In the data rows, 128 means zero.
Each row below has a hidden score, from 0 to 40, with 20 about the middle. What is it? The score is a weighted sum of the row's numbers plus the product of two more (or one squared), each taken from its middle value.
[134, 103, 106, 141, 103, 242, 99, 110, 0, 102, 193, 68, 100, 199, 109, 160, 156, 111, 111, 107, 190, 121, 79, 135] 27
[130, 160, 144, 148, 116, 114, 112, 120, 142, 128, 155, 131, 161, 64, 112, 76, 67, 178, 164, 160, 129, 154, 117, 111] 21
[122, 71, 154, 97, 126, 127, 131, 158, 105, 113, 134, 116, 101, 142, 136, 138, 121, 121, 159, 156, 148, 148, 89, 121] 21
[151, 94, 141, 114, 110, 141, 153, 150, 153, 143, 66, 97, 120, 91, 152, 134, 149, 186, 139, 91, 120, 117, 94, 103] 21
[127, 88, 195, 131, 56, 131, 114, 202, 122, 147, 129, 139, 115, 113, 217, 89, 151, 107, 126, 124, 136, 149, 129, 96] 33
[109, 136, 142, 153, 112, 141, 130, 149, 131, 134, 243, 90, 127, 123, 174, 133, 113, 130, 92, 133, 149, 150, 108, 133] 19
[198, 127, 80, 133, 193, 68, 225, 67, 225, 171, 136, 160, 109, 132, 113, 133, 98, 168, 94, 158, 116, 181, 131, 136] 11
[198, 131, 120, 146, 209, 150, 145, 154, 157, 182, 141, 196, 86, 255, 138, 125, 120, 52, 100, 152, 138, 93, 98, 117] 19
[131, 140, 159, 108, 125, 173, 112, 142, 127, 76, 192, 120, 136, 106, 154, 142, 138, 187, 145, 15, 151, 141, 33, 86] 19
[133, 170, 158, 139, 118, 238, 115, 82, 113, 65, 164, 59, 139, 114, 149, 211, 161, 181, 98, 87, 69, 115, 46, 231] 16
[199, 122, 87, 72, 78, 63, 129, 105, 161, 90, 172, 160, 126, 124, 101, 146, 121, 113, 93, 164, 139, 55, 218, 132] 22
[37, 191, 172, 151, 110, 101, 123, 133, 73, 122, 163, 53, 133, 154, 105, 104, 140, 87, 179, 188, 154, 245, 115, 150] 31
[137, 159, 186, 34, 123, 129, 189, 168, 105, 105, 20, 129, 102, 49, 167, 104, 152, 181, 151, 90, 116, 137, 111, 157] 24
[156, 124, 139, 91, 163, 162, 84, 127, 145, 109, 125, 121, 124, 69, 195, 122, 131, 141, 143, 95, 113, 103, 62, 79] 21
[93, 122, 169, 129, 95, 113, 157, 137, 136, 118, 126, 120, 97, 89, 164, 78, 182, 124, 216, 143, 125, 179, 140, 122] 22
[118, 145, 90, 138, 138, 103, 150, 107, 138, 124, 121, 200, 118, 255, 137, 156, 129, 129, 99, 124, 113, 65, 200, 152] 26
[161, 105, 168, 128, 134, 167, 67, 180, 129, 111, 97, 120, 141, 142, 134, 140, 135, 175, 129, 113, 140, 144, 115, 100] 22
[146, 151, 161, 123, 80, 161, 150, 132, 117, 123, 140, 88, 194, 110, 141, 164, 65, 83, 111, 48, 42, 17, 12, 124] 18
[134, 247, 210, 170, 102, 23, 124, 241, 146, 157, 102, 108, 124, 120, 145, 129, 195, 141, 252, 227, 128, 177, 131, 141] 27
[79, 151, 131, 123, 121, 142, 157, 115, 61, 127, 149, 39, 132, 133, 83, 107, 131, 83, 101, 83, 122, 131, 78, 113] 18
[113, 127, 158, 91, 98, 169, 126, 99, 98, 89, 139, 126, 102, 120, 132, 135, 134, 179, 164, 79, 141, 125, 153, 62] 24
[149, 135, 146, 127, 95, 134, 136, 186, 147, 128, 106, 135, 131, 65, 255, 52, 95, 146, 142, 142, 142, 164, 124, 130] 31
[87, 118, 98, 189, 98, 145, 126, 132, 130, 112, 134, 109, 143, 140, 177, 136, 133, 161, 153, 101, 135, 210, 139, 106] 29
[144, 137, 133, 142, 151, 227, 140, 59, 131, 70, 104, 97, 157, 97, 95, 163, 99, 194, 92, 130, 165, 75, 164, 117] 19
[110, 151, 111, 149, 124, 123, 255, 143, 156, 175, 123, 129, 116, 184, 94, 82, 128, 73, 83, 114, 126, 103, 165, 169] 18
[103, 156, 167, 151, 138, 88, 152, 192, 137, 129, 139, 128, 129, 126, 189, 55, 139, 102, 133, 150, 148, 150, 87, 176] 19
[149, 111, 189, 114, 119, 151, 138, 168, 108, 90, 127, 133, 123, 73, 157, 138, 120, 141, 130, 140, 160, 172, 105, 117] 24
[137, 40, 135, 92, 170, 134, 142, 90, 101, 184, 131, 177, 112, 119, 124, 120, 111, 86, 73, 143, 146, 98, 129, 129] 24
[169, 133, 159, 92, 142, 100, 82, 155, 146, 31, 58, 143, 113, 222, 187, 114, 152, 191, 126, 45, 118, 136, 183, 74] 21
[175, 141, 65, 101, 137, 53, 181, 79, 183, 164, 126, 233, 128, 152, 147, 133, 126, 104, 139, 139, 93, 48, 116, 179] 16
[120, 104, 82, 122, 144, 77, 94, 82, 167, 181, 127, 141, 91, 115, 129, 131, 81, 39, 94, 152, 129, 139, 159, 155] 16
[216, 130, 29, 95, 157, 110, 134, 147, 122, 150, 133, 166, 128, 182, 69, 129, 110, 103, 94, 153, 128, 138, 144, 106] 20
[133, 152, 129, 174, 145, 185, 102, 142, 139, 106, 155, 38, 123, 137, 129, 162, 49, 157, 137, 144, 119, 136, 23, 131] 17
[108, 51, 147, 156, 121, 117, 80, 190, 116, 58, 148, 118, 103, 95, 133, 84, 142, 102, 140, 158, 166, 114, 119, 67] 29
[123, 65, 123, 182, 125, 130, 105, 91, 93, 33, 0, 136, 142, 94, 96, 94, 134, 158, 98, 110, 134, 164, 101, 106] 17
[132, 160, 139, 105, 107, 156, 114, 124, 94, 100, 130, 143, 153, 130, 152, 212, 123, 166, 72, 51, 132, 132, 58, 117] 21
[121, 103, 161, 130, 108, 130, 106, 122, 114, 73, 126, 115, 121, 116, 132, 132, 154, 184, 135, 129, 135, 140, 40, 108] 18
[135, 182, 169, 160, 120, 107, 123, 108, 129, 162, 151, 131, 143, 120, 162, 139, 153, 98, 186, 162, 148, 190, 190, 156] 27
[118, 81, 215, 132, 134, 131, 147, 97, 139, 43, 122, 119, 139, 134, 122, 129, 131, 183, 116, 71, 144, 123, 58, 133] 17
[145, 139, 128, 99, 118, 97, 139, 141, 174, 62, 77, 116, 165, 156, 128, 209, 69, 152, 73, 129, 66, 103, 119, 138] 15
[144, 70, 180, 99, 142, 151, 114, 137, 91, 73, 66, 112, 113, 122, 147, 110, 166, 100, 120, 113, 157, 108, 112, 111] 22
[124, 106, 162, 155, 119, 79, 127, 150, 122, 136, 157, 156, 141, 110, 95, 104, 124, 93, 158, 156, 137, 132, 133, 136] 19
[187, 102, 112, 111, 140, 171, 133, 133, 58, 105, 158, 215, 20, 180, 134, 120, 109, 151, 122, 49, 151, 27, 140, 202] 32
[65, 230, 169, 242, 88, 213, 98, 123, 100, 131, 44, 99, 169, 179, 96, 132, 165, 150, 183, 255, 142, 173, 121, 144] 25
[136, 210, 132, 101, 123, 137, 120, 26, 137, 71, 160, 191, 166, 91, 133, 200, 7, 186, 59, 120, 31, 95, 127, 95] 12
[127, 117, 155, 46, 95, 155, 130, 164, 123, 122, 124, 135, 130, 138, 163, 142, 145, 145, 157, 120, 140, 122, 171, 154] 24
[150, 106, 33, 115, 163, 135, 121, 109, 148, 164, 142, 132, 115, 170, 114, 135, 76, 73, 103, 164, 163, 123, 124, 94] 16
[128, 146, 144, 128, 59, 91, 100, 151, 139, 148, 160, 85, 112, 125, 168, 110, 96, 86, 122, 155, 123, 194, 163, 138] 23
[185, 59, 83, 110, 148, 89, 149, 128, 125, 158, 145, 184, 133, 121, 140, 43, 83, 126, 146, 123, 130, 66, 174, 146] 29
[126, 115, 139, 122, 116, 83, 114, 127, 124, 135, 103, 107, 172, 122, 147, 191, 92, 170, 78, 108, 33, 156, 49, 129] 12
[150, 173, 116, 132, 157, 81, 215, 117, 136, 141, 141, 170, 137, 147, 118, 171, 97, 144, 50, 173, 82, 85, 144, 127] 16
[53, 223, 140, 255, 145, 112, 137, 195, 133, 173, 157, 122, 142, 139, 165, 141, 134, 126, 169, 119, 122, 103, 141, 91] 21
[146, 138, 85, 87, 125, 170, 164, 128, 90, 246, 138, 175, 142, 108, 129, 104, 125, 88, 94, 113, 141, 132, 131, 63] 29
[148, 139, 143, 112, 158, 134, 124, 203, 116, 114, 82, 156, 118, 204, 162, 140, 134, 137, 142, 134, 121, 144, 96, 82] 19
[160, 120, 89, 105, 128, 109, 137, 105, 98, 143, 156, 184, 132, 146, 110, 110, 134, 167, 119, 146, 121, 115, 194, 164] 20
[43, 245, 144, 220, 118, 230, 72, 122, 0, 112, 82, 109, 171, 159, 101, 121, 134, 188, 224, 179, 92, 105, 124, 110] 22
[57, 110, 142, 145, 126, 149, 101, 121, 80, 83, 203, 139, 173, 109, 97, 120, 154, 137, 109, 156, 91, 180, 125, 136] 12
[34, 182, 133, 250, 122, 177, 91, 108, 55, 104, 163, 165, 159, 165, 102, 105, 115, 114, 95, 167, 171, 202, 150, 148] 21
[167, 120, 144, 51, 143, 95, 178, 130, 145, 194, 108, 75, 131, 116, 76, 133, 153, 80, 125, 149, 123, 87, 219, 140] 19
[132, 179, 78, 90, 120, 144, 120, 117, 135, 161, 110, 118, 130, 86, 16, 87, 27, 108, 113, 114, 87, 132, 152, 113] 25
[86, 126, 149, 158, 68, 105, 132, 185, 130, 119, 99, 136, 98, 118, 161, 126, 119, 134, 171, 147, 166, 139, 119, 170] 32
[141, 77, 151, 109, 106, 124, 109, 126, 131, 106, 63, 111, 136, 137, 137, 113, 145, 228, 156, 95, 158, 141, 91, 166] 24
[174, 108, 114, 117, 119, 116, 123, 137, 209, 191, 166, 118, 123, 172, 124, 127, 123, 122, 89, 101, 132, 68, 222, 165] 19
[142, 174, 62, 63, 143, 96, 136, 122, 65, 186, 104, 124, 124, 129, 129, 136, 126, 108, 80, 170, 140, 81, 131, 108] 23
[63, 113, 126, 189, 113, 121, 160, 126, 127, 149, 132, 98, 111, 102, 136, 104, 196, 139, 169, 186, 115, 171, 105, 90] 16
[79, 119, 107, 170, 140, 146, 71, 141, 111, 62, 163, 110, 165, 148, 80, 159, 124, 119, 114, 130, 191, 133, 80, 79] 22
[59, 236, 152, 150, 110, 94, 69, 166, 169, 129, 154, 127, 133, 152, 148, 144, 130, 114, 181, 187, 140, 154, 113, 195] 33
[191, 71, 124, 153, 123, 103, 176, 112, 203, 170, 147, 208, 114, 114, 144, 103, 106, 119, 132, 128, 123, 132, 163, 150] 18
[174, 132, 82, 122, 138, 46, 182, 142, 213, 138, 148, 88, 102, 195, 105, 128, 112, 78, 51, 156, 62, 86, 129, 129] 15
[124, 127, 137, 56, 83, 171, 137, 67, 105, 91, 78, 118, 126, 125, 118, 134, 137, 100, 136, 35, 140, 109, 113, 169] 31
[117, 146, 142, 135, 70, 129, 127, 183, 131, 174, 123, 176, 139, 106, 129, 143, 169, 87, 173, 171, 131, 110, 148, 115] 21
[217, 136, 124, 88, 154, 73, 168, 159, 216, 138, 147, 164, 153, 142, 70, 93, 135, 143, 81, 146, 109, 141, 191, 149] 18
[192, 103, 105, 150, 142, 139, 173, 45, 143, 156, 140, 219, 117, 168, 96, 106, 146, 96, 128, 107, 126, 112, 204, 221] 18
[96, 169, 22, 92, 147, 145, 194, 102, 186, 162, 128, 172, 99, 175, 113, 106, 149, 124, 136, 167, 135, 166, 142, 144] 22
[146, 92, 39, 0, 91, 124, 222, 96, 151, 128, 91, 170, 94, 183, 120, 63, 91, 45, 106, 102, 137, 90, 140, 85] 19
[56, 148, 85, 183, 111, 255, 151, 119, 96, 110, 215, 119, 127, 133, 38, 157, 102, 125, 89, 72, 130, 162, 81, 63] 16
[108, 145, 100, 115, 135, 121, 135, 44, 67, 74, 132, 97, 132, 179, 152, 127, 165, 150, 143, 130, 152, 124, 119, 112] 33
[147, 143, 138, 118, 134, 75, 182, 34, 189, 140, 146, 249, 156, 147, 88, 124, 80, 87, 111, 122, 142, 65, 130, 182] 18
[155, 116, 238, 25, 158, 123, 117, 157, 95, 95, 101, 140, 152, 153, 101, 134, 128, 182, 162, 59, 109, 129, 89, 94] 17
[146, 123, 0, 102, 134, 159, 173, 123, 108, 137, 129, 133, 107, 115, 107, 150, 123, 49, 122, 129, 115, 96, 106, 122] 18
[132, 150, 142, 115, 72, 181, 149, 130, 111, 33, 128, 136, 174, 95, 157, 192, 91, 202, 89, 153, 113, 99, 80, 66] 19
[111, 128, 109, 88, 152, 146, 191, 116, 130, 225, 158, 93, 138, 209, 146, 154, 108, 105, 118, 121, 98, 128, 121, 89] 13
[160, 223, 119, 110, 114, 51, 155, 156, 148, 96, 146, 50, 111, 85, 109, 222, 123, 101, 67, 134, 139, 126, 30, 127] 23
[120, 143, 189, 128, 156, 200, 73, 107, 122, 19, 143, 52, 247, 103, 171, 204, 70, 142, 97, 51, 100, 105, 86, 90] 11
[154, 116, 12, 125, 135, 66, 204, 108, 128, 181, 129, 114, 151, 166, 98, 141, 102, 124, 104, 181, 96, 108, 118, 96] 15
[142, 95, 148, 147, 99, 175, 164, 44, 119, 114, 144, 80, 183, 98, 142, 174, 8, 145, 60, 149, 137, 60, 1, 154] 16
[105, 100, 221, 138, 108, 136, 125, 183, 144, 128, 118, 127, 104, 79, 185, 165, 113, 92, 168, 120, 176, 92, 89, 84] 24
[155, 105, 35, 163, 166, 128, 137, 92, 122, 220, 143, 111, 118, 155, 81, 141, 121, 147, 119, 136, 142, 105, 129, 112] 18
[146, 67, 152, 131, 100, 152, 114, 66, 78, 115, 143, 119, 127, 142, 200, 135, 149, 166, 147, 63, 126, 125, 118, 126] 22
[126, 130, 174, 131, 130, 147, 89, 131, 93, 115, 116, 110, 140, 139, 160, 175, 118, 180, 103, 104, 87, 87, 57, 58] 21
[132, 131, 70, 119, 216, 135, 135, 150, 95, 198, 122, 114, 113, 115, 60, 124, 90, 146, 93, 194, 104, 169, 125, 147] 26
[81, 212, 144, 170, 172, 124, 171, 89, 38, 121, 198, 21, 89, 147, 113, 123, 163, 120, 168, 215, 138, 149, 168, 195] 28
[166, 111, 73, 115, 144, 48, 146, 134, 61, 185, 125, 155, 128, 160, 117, 131, 90, 117, 111, 135, 118, 135, 150, 92] 23
[105, 166, 77, 127, 172, 135, 150, 115, 123, 182, 199, 78, 128, 128, 33, 130, 135, 128, 88, 129, 91, 90, 81, 142] 14
[147, 65, 104, 92, 143, 141, 156, 52, 170, 174, 183, 189, 103, 255, 114, 108, 89, 117, 110, 169, 125, 119, 145, 91] 12
[51, 129, 163, 170, 157, 142, 88, 163, 122, 134, 107, 72, 119, 91, 122, 137, 74, 60, 158, 133, 190, 157, 157, 103] 24
[50, 127, 115, 154, 133, 199, 58, 83, 25, 71, 106, 120, 145, 129, 66, 125, 136, 135, 142, 126, 99, 168, 135, 119] 16
[118, 92, 147, 77, 100, 124, 124, 190, 145, 83, 145, 122, 110, 138, 178, 120, 119, 105, 144, 110, 141, 170, 149, 100] 21
[115, 112, 209, 135, 133, 128, 93, 95, 119, 142, 119, 122, 91, 118, 115, 157, 110, 131, 184, 75, 140, 204, 130, 38] 21
[150, 118, 56, 112, 133, 142, 167, 94, 148, 119, 139, 92, 82, 165, 117, 130, 68, 120, 121, 88, 127, 127, 148, 125] 23
[91, 141, 205, 186, 101, 132, 96, 212, 106, 98, 112, 129, 117, 121, 107, 42, 199, 130, 143, 129, 165, 179, 117, 138] 25
[121, 34, 90, 119, 157, 152, 131, 57, 13, 124, 132, 114, 106, 204, 129, 130, 149, 135, 155, 86, 84, 125, 83, 141] 17
[134, 114, 82, 100, 132, 25, 150, 118, 163, 214, 103, 132, 134, 101, 119, 134, 90, 70, 93, 175, 147, 149, 134, 123] 17
[139, 134, 158, 150, 136, 127, 116, 167, 144, 83, 108, 123, 122, 60, 197, 67, 161, 149, 152, 97, 168, 92, 115, 103] 25
[121, 123, 96, 142, 101, 121, 150, 84, 134, 164, 110, 126, 143, 157, 100, 117, 172, 134, 86, 153, 128, 139, 129, 110] 15
[117, 142, 150, 136, 149, 152, 97, 118, 134, 75, 57, 152, 136, 100, 214, 98, 133, 189, 155, 121, 127, 137, 93, 143] 17
[131, 84, 165, 55, 93, 174, 100, 127, 160, 136, 61, 113, 134, 152, 179, 122, 147, 247, 128, 107, 137, 141, 82, 149] 18
[23, 162, 156, 115, 144, 178, 96, 126, 148, 101, 194, 149, 125, 122, 85, 125, 162, 109, 156, 194, 144, 167, 149, 135] 15
[129, 203, 136, 142, 132, 96, 125, 168, 138, 178, 126, 128, 117, 77, 69, 81, 90, 154, 232, 124, 124, 148, 133, 152] 23
[119, 84, 192, 122, 123, 144, 113, 199, 129, 120, 126, 128, 131, 131, 127, 114, 220, 125, 174, 146, 135, 144, 130, 111] 18
[203, 134, 70, 123, 137, 133, 181, 137, 113, 111, 166, 158, 123, 94, 40, 146, 153, 144, 177, 170, 97, 83, 160, 154] 20
[120, 164, 148, 117, 54, 115, 134, 157, 129, 171, 125, 147, 143, 128, 127, 154, 88, 174, 132, 143, 124, 165, 160, 141] 24
[104, 100, 171, 159, 139, 109, 104, 170, 108, 121, 137, 124, 146, 100, 147, 135, 181, 125, 152, 152, 118, 193, 145, 108] 17
[112, 162, 165, 177, 135, 106, 103, 99, 125, 114, 117, 140, 161, 131, 126, 102, 243, 123, 169, 130, 158, 162, 143, 89] 19
[131, 136, 137, 124, 223, 115, 167, 160, 172, 145, 122, 168, 119, 123, 9, 114, 100, 141, 132, 118, 95, 124, 119, 142] 14
[141, 120, 124, 79, 158, 130, 161, 106, 222, 188, 119, 149, 110, 97, 122, 81, 101, 115, 120, 118, 127, 70, 232, 215] 17
[121, 144, 132, 136, 181, 101, 145, 123, 201, 132, 136, 194, 117, 118, 97, 103, 146, 126, 107, 183, 132, 107, 134, 134] 12
[127, 123, 172, 144, 119, 127, 100, 166, 172, 145, 92, 124, 138, 89, 162, 90, 157, 119, 151, 43, 143, 142, 109, 135] 18
[73, 88, 78, 150, 117, 123, 216, 99, 171, 201, 144, 138, 177, 174, 110, 106, 129, 103, 165, 125, 115, 105, 162, 192] 27
[127, 67, 105, 122, 145, 139, 197, 82, 139, 181, 138, 122, 124, 172, 81, 105, 139, 49, 98, 122, 147, 98, 147, 111] 14
[119, 41, 116, 167, 87, 118, 154, 109, 116, 108, 89, 127, 113, 125, 187, 144, 183, 111, 141, 108, 142, 136, 92, 113] 24
[99, 114, 114, 84, 175, 57, 166, 95, 151, 90, 143, 227, 142, 118, 78, 123, 138, 117, 126, 122, 127, 43, 202, 106] 15
[124, 107, 130, 144, 111, 167, 156, 83, 106, 166, 164, 155, 172, 96, 118, 186, 99, 132, 142, 110, 91, 107, 69, 109] 14
[178, 167, 130, 130, 137, 139, 109, 121, 155, 122, 215, 134, 146, 133, 117, 223, 73, 127, 86, 109, 51, 92, 139, 125] 15
[89, 81, 128, 162, 136, 114, 82, 165, 117, 126, 127, 141, 132, 173, 161, 84, 116, 119, 178, 164, 98, 109, 164, 137] 18
[162, 135, 123, 82, 151, 131, 101, 175, 111, 127, 126, 102, 98, 89, 178, 132, 113, 92, 119, 68, 132, 124, 96, 133] 24
[131, 121, 88, 96, 129, 74, 114, 82, 255, 148, 156, 126, 125, 112, 94, 98, 151, 69, 121, 135, 123, 104, 144, 152] 11
[135, 113, 116, 108, 116, 145, 112, 146, 102, 137, 123, 108, 119, 113, 139, 126, 140, 110, 138, 147, 109, 97, 193, 159] 23
[113, 114, 62, 153, 114, 38, 209, 115, 218, 131, 168, 173, 130, 162, 51, 130, 145, 147, 62, 136, 123, 156, 144, 143] 18
[109, 154, 160, 174, 99, 128, 101, 138, 134, 132, 125, 45, 109, 125, 89, 125, 144, 125, 125, 125, 174, 97, 129, 123] 24
[125, 58, 150, 19, 106, 131, 99, 168, 142, 89, 44, 132, 121, 123, 94, 135, 129, 162, 128, 110, 106, 130, 108, 117] 18
[117, 131, 115, 143, 133, 123, 119, 93, 149, 126, 75, 144, 143, 128, 174, 143, 196, 141, 156, 109, 130, 160, 109, 121] 23
[144, 88, 212, 128, 80, 137, 160, 204, 131, 137, 95, 128, 121, 99, 124, 121, 133, 176, 135, 112, 135, 131, 126, 101] 31
[91, 114, 138, 159, 131, 209, 138, 126, 110, 86, 150, 147, 112, 126, 113, 130, 192, 135, 110, 144, 89, 159, 79, 78] 15
[150, 172, 105, 127, 138, 173, 149, 93, 142, 140, 119, 126, 115, 88, 129, 161, 111, 173, 125, 114, 126, 134, 128, 87] 19
[192, 151, 101, 106, 162, 102, 255, 99, 156, 145, 119, 147, 105, 136, 158, 145, 134, 131, 82, 215, 134, 123, 204, 119] 19
[85, 236, 121, 207, 142, 139, 113, 202, 107, 131, 139, 133, 127, 104, 108, 159, 136, 88, 180, 80, 153, 125, 110, 126] 28
[152, 137, 125, 102, 142, 95, 110, 117, 191, 115, 137, 205, 117, 198, 87, 94, 106, 96, 105, 123, 118, 44, 132, 133] 14
[175, 128, 133, 109, 178, 133, 176, 138, 194, 147, 126, 125, 119, 208, 128, 125, 141, 137, 49, 112, 92, 65, 117, 155] 15
[168, 137, 158, 114, 135, 99, 85, 135, 128, 93, 84, 99, 124, 93, 127, 126, 150, 179, 114, 77, 137, 162, 85, 131] 20
[125, 138, 108, 114, 94, 52, 158, 90, 219, 170, 129, 200, 126, 141, 72, 154, 130, 98, 75, 189, 72, 121, 121, 147] 9
[171, 132, 114, 132, 195, 111, 201, 135, 151, 160, 108, 186, 104, 110, 154, 138, 96, 91, 75, 142, 116, 159, 176, 115] 20
[142, 134, 140, 131, 131, 144, 129, 98, 128, 139, 181, 131, 121, 150, 234, 174, 166, 120, 167, 132, 131, 107, 123, 137] 23
[85, 117, 115, 151, 127, 143, 63, 221, 95, 135, 140, 107, 123, 135, 121, 123, 141, 101, 167, 138, 119, 175, 111, 98] 20
[43, 125, 140, 161, 105, 145, 118, 182, 138, 58, 121, 105, 99, 139, 177, 137, 190, 85, 199, 111, 149, 131, 158, 130] 39
[135, 246, 171, 143, 151, 144, 115, 139, 65, 139, 127, 81, 112, 149, 144, 140, 23, 115, 176, 85, 131, 178, 133, 153] 28
[197, 88, 46, 60, 139, 94, 145, 126, 136, 116, 142, 113, 109, 204, 160, 125, 113, 137, 71, 124, 105, 103, 155, 124] 19
[36, 129, 130, 135, 132, 130, 60, 156, 88, 51, 183, 0, 123, 144, 75, 116, 136, 93, 95, 120, 138, 191, 107, 111] 17
[177, 130, 80, 124, 121, 70, 185, 94, 162, 179, 119, 117, 126, 148, 92, 127, 139, 109, 85, 163, 111, 84, 148, 120] 17
[153, 159, 150, 145, 113, 134, 97, 50, 197, 161, 108, 165, 161, 121, 96, 126, 115, 153, 68, 115, 146, 61, 150, 93] 15
[126, 78, 202, 113, 130, 140, 130, 91, 116, 88, 144, 139, 131, 122, 131, 117, 116, 165, 138, 0, 132, 121, 93, 102] 18
[205, 129, 109, 123, 131, 170, 195, 85, 229, 152, 142, 210, 100, 188, 164, 88, 117, 154, 145, 109, 119, 83, 110, 164] 15
[145, 171, 129, 192, 122, 119, 141, 101, 98, 170, 127, 33, 112, 119, 133, 117, 215, 118, 185, 150, 137, 178, 91, 128] 22
[168, 69, 59, 94, 179, 154, 153, 111, 150, 182, 147, 119, 107, 198, 129, 125, 113, 115, 130, 106, 119, 78, 144, 104] 16
[136, 168, 137, 94, 167, 75, 204, 126, 170, 161, 132, 163, 106, 171, 118, 84, 100, 138, 129, 137, 131, 31, 149, 133] 19
[127, 108, 173, 128, 96, 139, 135, 139, 129, 94, 79, 131, 73, 111, 163, 126, 170, 114, 143, 116, 127, 161, 111, 135] 22
[65, 121, 95, 102, 148, 89, 109, 127, 158, 145, 129, 126, 126, 147, 124, 139, 166, 134, 121, 179, 132, 133, 138, 111] 16
[89, 175, 55, 98, 190, 134, 132, 126, 89, 209, 64, 120, 103, 133, 41, 111, 140, 140, 19, 193, 130, 155, 144, 107] 25
[147, 137, 79, 136, 121, 18, 224, 80, 155, 156, 126, 185, 121, 164, 76, 143, 125, 66, 99, 125, 126, 132, 169, 122] 25
[156, 141, 93, 140, 149, 104, 169, 138, 111, 128, 141, 134, 138, 147, 130, 122, 138, 153, 138, 167, 80, 165, 205, 105] 18
[169, 136, 63, 134, 120, 71, 105, 68, 131, 193, 140, 196, 121, 179, 161, 129, 129, 101, 139, 160, 104, 135, 227, 137] 19
[48, 196, 131, 135, 102, 151, 114, 143, 87, 97, 160, 86, 158, 135, 83, 181, 167, 175, 114, 217, 152, 118, 136, 225] 32
[136, 147, 84, 84, 151, 143, 104, 131, 70, 161, 166, 49, 129, 76, 50, 183, 102, 183, 84, 95, 108, 94, 14, 146] 21
[117, 126, 101, 133, 116, 185, 113, 125, 137, 90, 158, 124, 176, 131, 139, 123, 138, 253, 135, 60, 131, 121, 133, 63] 17
[208, 136, 77, 142, 151, 148, 172, 76, 180, 114, 123, 132, 122, 142, 80, 131, 137, 45, 125, 163, 120, 97, 164, 146] 14
[124, 117, 202, 155, 115, 123, 105, 79, 125, 145, 146, 109, 106, 130, 240, 118, 130, 47, 175, 152, 127, 132, 158, 129] 20
[132, 68, 183, 127, 134, 133, 79, 169, 157, 91, 103, 95, 112, 55, 104, 38, 170, 101, 154, 99, 115, 125, 133, 91] 36
[126, 124, 150, 125, 145, 208, 107, 113, 118, 91, 215, 43, 164, 103, 144, 178, 157, 163, 78, 147, 61, 43, 118, 86] 23
[149, 123, 135, 174, 127, 119, 112, 181, 147, 109, 136, 104, 134, 94, 138, 55, 161, 116, 164, 141, 143, 167, 143, 85] 24
[33, 169, 114, 251, 97, 255, 0, 96, 100, 131, 157, 117, 122, 142, 44, 143, 115, 114, 170, 134, 146, 116, 129, 144] 22
[140, 100, 109, 110, 138, 136, 87, 86, 162, 86, 60, 149, 114, 106, 188, 102, 156, 107, 116, 89, 117, 130, 118, 112] 14
[143, 123, 91, 102, 163, 91, 118, 116, 209, 189, 127, 108, 146, 131, 121, 144, 116, 116, 97, 172, 138, 170, 189, 188] 15
[128, 93, 122, 101, 71, 106, 95, 135, 122, 89, 113, 140, 143, 82, 184, 117, 146, 163, 145, 124, 151, 139, 95, 85] 21
[122, 133, 146, 126, 92, 86, 124, 102, 84, 127, 135, 84, 166, 103, 189, 144, 92, 92, 50, 119, 46, 142, 114, 117] 21
